Each named turn below is shown by a few rows before and after it. Which turns, in which order, take the first row of each later pair to the second? The first pair is answered.
L (before -> after):
[  4   7  -1  -1   9   3   6  -3  -8  -3  -1 -11  -5  -9   7  -4  11   4
   6   5  -6  11] -> [ -8   1   2  -6   3   2   5  -7   2 -10   9 -12  -4  10   5  -2   4  -1
  10   3  11   5]
[  9   0   1 -10   3  -1  11 -10   7 -19   0  -2  -3   5   8  -3   8   0
  -7  -8  10   1] -> [ 13  -2  -1  -9   0  -4   9  -6   4 -18  -7  -1  -3  -2  10  -1   5   6
 -11  -7   7   1]
[ 12  -3  -8  11 -13  -5  11  -2  -8   1  -6   4   7   0   1  -6   5   2
   2  11 -11  -5] -> [ 7  0 -5 10 -7 -1 13 -9 -4  1  5  2  6 11 -4 -9 10 -9  9  9 -5 -4]
N (before -> after):
[  2 -15   2   0  -6   2  -1  10  -5  -2  -2  -9   4   3   5 -12 -11   5
  12   3  14   1] -> [  5 -15   2  -1  -4   2  -1   8  -6  -2  -4 -10   2  -3   7 -11  -9  10
  10   3  15   2]
[  1  -1   2  -4 -15 -10 -11  -5   1  -1 -15   2  -4   2  11  11  -8  16
  -5   8  20  -2] -> [ -5  -2   3  -2 -18 -10 -12  -2   5  -3 -10   4  -1  16   7   9 -10   7
   0   7  20  -5]
[ -6  -1 -13   4  -8   0  -9  18  -7  10  -3  11  14  18 -12  -6 -18  -1
   2  18 -10  -3] -> [  7  -1 -16   1  -1   1  -9  12 -16  13 -14   6   8 -10  -4  -3 -13  17
  -7  21 -11   5]
V (before -> after):
[  5   0  -4   2   4   2  -5  -2  -3   4  -3  -6   1 -10   0  -8   8   9
  -4   4   0   1] -> [ -1   4  -1   2   7   3  -4  -4   2   3   7  -5   2   5  -5 -11  11  -3
   3   1   3  -1]
[  0  -4   5  -8   0  18  -1 -18  -8  -4   7 -11  -9  -8   6  -9 -11   4
  -1  11  16  10] -> [ 13   9   4   4   8  18   1  -8 -15   5   2  -3  -6 -16   1 -14   2  -5
   1   4 -14  12]
[-6  0  2 -2 -6 -2  0  1  4 -6  2  1  0  8  0  1 -6  1  1  2  7  0] -> [ 3  3 -1  3 -5 -3  0  7 -2 -1 -6  3  0 -6  1  1 -3  5 -3  1 -7  2]
Y (before -> after):
[ -4   1  -3  -8   8   6   4  -1 -12   3  -1  -3  -1 -18  -2  -9  -3  10
  -5  -3   2   5] -> [ -2   8   0  -9  13   4   4  -5  -4   3   5  -2  -3 -10  -7  -6   6   5
  -2 -15   4   3]
[  4  -7  -7  23  -6  -7   1  12 -19   9  -8   3 -11 -20   3  -4   1   6
   0   5 -29   2] -> [  9  10  -2  22   7  -9   3   3  -6  10   5   5 -14  -7  -7   2  20  -4
   6 -19 -26  -2]
[ 12  13  -2   0   3  -9  -1 -10   9   4  -4   4   5  -3  -1  15  10  12
  -8 -18   7  -6] -> [  5   2  -3  -1  -8 -11  -4  -5   9   0  -9   3   8  -1   4  16  -4  19
 -12  -9  13  -9]
[  3 -11   1   3   8   8 -12   1  -2   4   5   7  -3  -4   5  -7  -2   6
   0   9  -9  14] -> [  5  -3   4   2  14   8 -11  -4   4   5  10   9  -5   2   0  -4   8   1
   3  -3  -8  13]

Each pair is two turns apart.
[ 10   1  -9   7  -1  -5   2  10  -8   7 -12   1  -3 -13  -3  -2  -2   7
  -6   6 -14   5] -> [ -1   8  -2   1   3  -7   3  -2  12   1   8   2  -5  18 -13   4   6  -8
   3 -12   6  -3]
Y L
[ -9  -1   5   2   0  -2   3 -22   2  10   6  -2   0   4 -19  -8  11   4
   5 -22   5  -9] -> [ -3  -2   2   1   3  -1   4 -25  -4  11  -1  -5  -4 -12 -13  -7  11  16
   0 -17   5  -3]
V L
[ -4   6  -4  -6  -9   7  -2  -8 -13  17  11   5  -3 -21   0 -15   1  -5
  19  12 -16   2] -> [ -4   0  -5  -9 -12   6  -3 -10 -13  15   7   2  -5 -27   4 -12  -4   5
  15  16  -9   2]
V V
[-4 -7 -7  4 -7  0  3  6 -8  3 -3  1  3  3  1 -2 -9 -7  1  5 -9 -4] -> [ -1   1  -5   4   2   2   6   1  -6   6   3   1   1   5  -3  -3   1 -14
   4  -2 -11  -3]
L Y
[-18   4   9  -4   3  -3  -6  -3   8   0  12   1   4  25  -3 -10   7 -10
   8   0   1 -17] -> [ -8   3   4   6  -8 -10 -10  15   4   2  -6   9   8  14  -1  -6   3  -1
  -1  -2 -21 -22]
L V
[  4   2   1  -4   6   6   4 -11  -6   3   4  -9  -3  -7   1  -4   0   1
   0   7   6   6] -> [  3   3   2  -4   7   7   4 -11  -5   2   7  -8  -3  -3   0  -5   1  -2
   2   6   6   5]
V V
[  5  10   1  -4  11   8   0 -15  -2   6  -2  -6  -9 -13   4   1  11   2
  -2  -4   6   6] -> [  3   4   1  -5  -1  -1  -4 -10   6  -1  -8  -4  -8  -8   6  12   3  12
  -8 -10  13  -2]
Y L
[ 18  -2   0   9  15  -4   9  -9  -4  -7 -13  -8  -1 -21  14   3  11  12
   1   1  -8   4] -> [ -7 -11   6   0   7  -4   8 -17  12 -18   7 -11   2  17   9   3  -1  -2
  12   2  20  -5]
L Y
[ 15   3   2  -8   0  -4   0  -5  -6  13  -7  -2  -1 -12  -4   5  14  -9
   5 -11   2  12] -> [ -3 -14   2 -12 -16  -5  -4  -3   0   3  -5  -4   3   4   0   7  -7  -6
   4   0  21   6]
L Y
[ -6 -11   3 -19   6   1   4   5  -8   5 -12   0  -5 -18  -6  -4   9   1
 -10   9 -15  20] -> [-22 -11   9 -22   3   1   4   0   6   0   5   1  -2  15 -14  -4   6 -16
   0   3  -1  12]
V Y
[-8 -4 -1 -3  1  2  3 -7  8 -4  9 -3  5 13 -2 -1  0 -9  6  4 10  2] -> [  0   4  -2   5   5   2   5   0   4   2   6   2   6   8  -6  -4   8 -16
   7   1  -8   3]
V V
[-11   2  -8   6   6  -5   9   7 -12  -3 -20   6   4  -4   1  -9  -4  -7
  -5   3 -21  11] -> [-20  -9  -7  -6   2  -5   7  -5  -8 -11 -17  -1   1  -3   7  -4 -14   5
  -7  10   6  11]
L V
[20 -1  2  0  3  3 10 11  2 -1 -4  6  7 -2  0 -1  3  5 -2  3 -8 -6] -> [ 16  -2   4  -2  -1   0   8  10   9  -5  -1   7   8   7  -1   4   0   5
  -2  -2  -1 -11]
Y Y
[ -3   8   4   7   5  -2   0   5   5   0   7  10   2  24  -9  -2   4 -21
  15  -3 -10  -6] -> [  7  -7  -3  -1   6   3   0  -3 -13   1 -14  -2  -6 -23  10   0  -3  15
  -1  19  -2   8]
V Y
[  1  -8  -3   5 -18 -10  -7  21   7  -5 -15   7   2  12  -2  13 -12   4
  -8  -3  -9 -11] -> [ 12   0  -6   9  -4  -2  -2  20  -9   5 -18   6   0  -9  -1   2  -1   1
  -6   4 -28   1]
N Y
[ -2 -10   6   3  19  13   7  -3  -3   0   6 -11   2  -6   3 -21   4  -7
  15  12   1  16] -> [ -7 -17   8  -6  10   6   3  -9  10 -10   5 -15   0   0   7  -6  -3   7
   9   4  25  10]
N L
